dif: [8,-35,-27,41,-45,-22,-49,3,18,17,6,10,22,8,-32,-33,25,8,-34,-23,-3,11,11,20,-1,14,-10,6,-26,-37,12,21,1,30,16,-32,13,29,5,20,2]
raveb: [-12,26,21,-5,34,11,31,-7,-22,-26,-5,-16,-22,-12,21,19,-27,-15,25,9,-2,-13,-1,-8,-8,-14,4,-8,22,17,-15,-5,-4,-28,-23,25,-8,-37,-5,-29,4]
telu: [-35,4,-4,37,-20,0,-29,-4,-45,-29,-11,-36,0,-13,-25,-2,-33,-36,-9,-5,-38,-20,13,17,0,11,0,-11,-7,-4,-40,13,-24,-9,-21,-15,17,-23,-13,-13,4]
komog: [42,-2,-12,-6,-17,-16,-5,22,46,25,7,39,-1,15,8,-31,36,49,-12,-9,34,15,-2,-16,1,1,1,14,-15,-31,31,-7,19,20,14,14,-8,37,16,22,-9]
pom: [-21,14,26,5,22,38,29,9,-35,-10,-3,-20,0,-3,14,48,-32,-15,26,37,-19,-12,1,-1,23,11,21,-2,17,58,-31,-11,-12,-14,-5,17,11,-10,-6,4,5]
Gel: [-25,4,23,15,13,38,-6,-6,-13,-11,-10,-23,1,-13,26,46,-13,-20,21,37,-6,-12,26,-4,-13,-6,21,-13,12,56,-34,-18,-16,-13,-5,-6,11,-7,-6,7,-1]
count Gel: [-6] : 6
count telu: [-7] : 1
count raveb: [17] : 1
count Gel: [-13] : 6
count Gel: [-5] : 1

beko: [-6,-6,-6,-53,-19,-56]
tes: [31,31,31,31,61,30]
Goneb: [-19,-49,12,-49,-19,-19]
tul: [11,60,59,59,59,59]
count tul: [59] : 4
count tes: [31] : 4
count beko: [-7] : 0
count beko: [-6] : 3
count tes: [61] : 1
count Goneb: [-19] : 3
count tul: [58] : 0

nav: [-25,24,-46,-31,-28,-2,-21,4,54]
varaf: [-19,-11,-63,-43,3,18,2,-9,19]
sunol: [3,3,47,3,4,3,21,4,-11]
bibub: [-5,6,-20,-29,-10,-10,4,2,29]
count sunol: [4] : 2
count sunol: [3] : 4

zela: [-42,31,-24,16,-12,29,-28,-23,-9]
Zam: [36,11,12,41,-26,12,53,-40,17]
begor: [-7,3,-7,-7,3,25,-11,3,25]
repa: [-42,31,-24,16,-12,29,-28,-24,-1]
sifi: [-6,-27,-27,-2,3,-22,-11,-21,-19]
vun: [-32,11,12,-6,42,-8,-32,-32,15]
Mol: [-8,-7,2,-7,-7,-7,35,1,2]
count vun: [-8] : 1
count repa: [16] : 1
count Mol: [-7] : 4
count Zam: [37] : 0
count Zam: [17] : 1
count begor: [25] : 2
count begor: [-7] : 3

kepem: [35,-2,-17,6,-12,16,29,-18,18,-11,-2,4,7,-3,13,2,-3,-11,5,6,-18,-8,-2,-2,-10,6,9,25,-3,-7,-24,-5,-2,15,-8,-3,-9,16,-26,9,3,-25,-8,10,-7,-18]
pami: [35,-2,-17,6,-12,6,-11,20,-8,-11,-2,4,7,-3,13,2,-3,-11,5,6,-18,-8,-2,-2,-10,6,9,25,-3,-12,-24,-5,-2,15,-8,-3,-9,-11,-26,9,3,-25,-8,10,-7,12]
Niman: [-43,5,28,17,-1,24,-30,-3,-30,18,9,32,3,-12,-8,-3,2,-42,-19,-17,7,-10,-10,8,-5,30,13,-20,-15,30,14,-12,-26,-1,17,35,34,-33,-8,26,8,5,3,12,0,-20]
Kuva: [-18,13,-33,-3,13,-33,-6,-33,-21,13,16,27,-49,-3,15,24,9,5,-3,-33,52,-34,41,20,16,-10,-32,-16,0,16,3,13,-34,23,16,35,-33,11,4,-27,-58,10,19,20,30,-20]
Tur: [-10,-10,8,-3,13,50,-6,-33,27,1,16,27,-49,-3,15,24,9,5,-3,-33,52,-34,41,20,16,-10,11,-16,0,22,3,13,-34,27,16,35,26,11,4,-27,-58,-3,19,-4,30,-20]
count Tur: [-10] : 3
count Kuva: [23] : 1
count pami: [-12] : 2
count Kuva: [-33] : 5
count pami: [-9] : 1
count kepem: [-18] : 3
count kepem: [29] : 1

zodo: [-1,-2,1,-2]
guloz: [5,1,11,9]
lidaf: [-34,54,49,-44]
leli: [-2,-2,1,2]
count zodo: [1] : 1
count zodo: [-2] : 2

nit: [9,-2,-6,4,-4,-2,2,5,3,-1,1,4,1,3,2,-1,1,-3,-1,1,-1,-2,-6,-1,-2,-8,2,7,-7,-5,-3,-1,-1,-9,0,-2,2,-5,-11,3,5,3,-2,4,2,7]
refel: [14,-13,-28,16,-24,-5,12,7,-2,20,-12,10,-16,-17,-2,2,-4,-1,6,1,-4,-16,10,-1,4,9,20,-3,-46,-10,-24,-5,-24,2,0,-3,-4,3,-20,18,-10,6,0,0,2,26]
rov: [-1,-2,-6,4,-4,5,2,5,3,-1,1,3,1,3,2,-1,1,3,10,-2,-1,-2,2,-1,-2,-8,2,7,-7,-5,-3,-1,-1,-9,-5,-3,-5,-2,-15,9,-13,5,1,-1,1,13]
tazup: [-7,1,1,-1,0,-2,1,0,-1,2,-2,-3,-3,9,-1,1,-1,-1,-3,1,4,2,-1,-2,1,4,0,-2,6,3,-2,0,-1,3,0,-1,-1,2,9,0,-3,-2,0,0,0,-3]
count rov: [-2] : 5
count nit: [3] : 4
count rov: [-1] : 8
count tazup: [-7] : 1

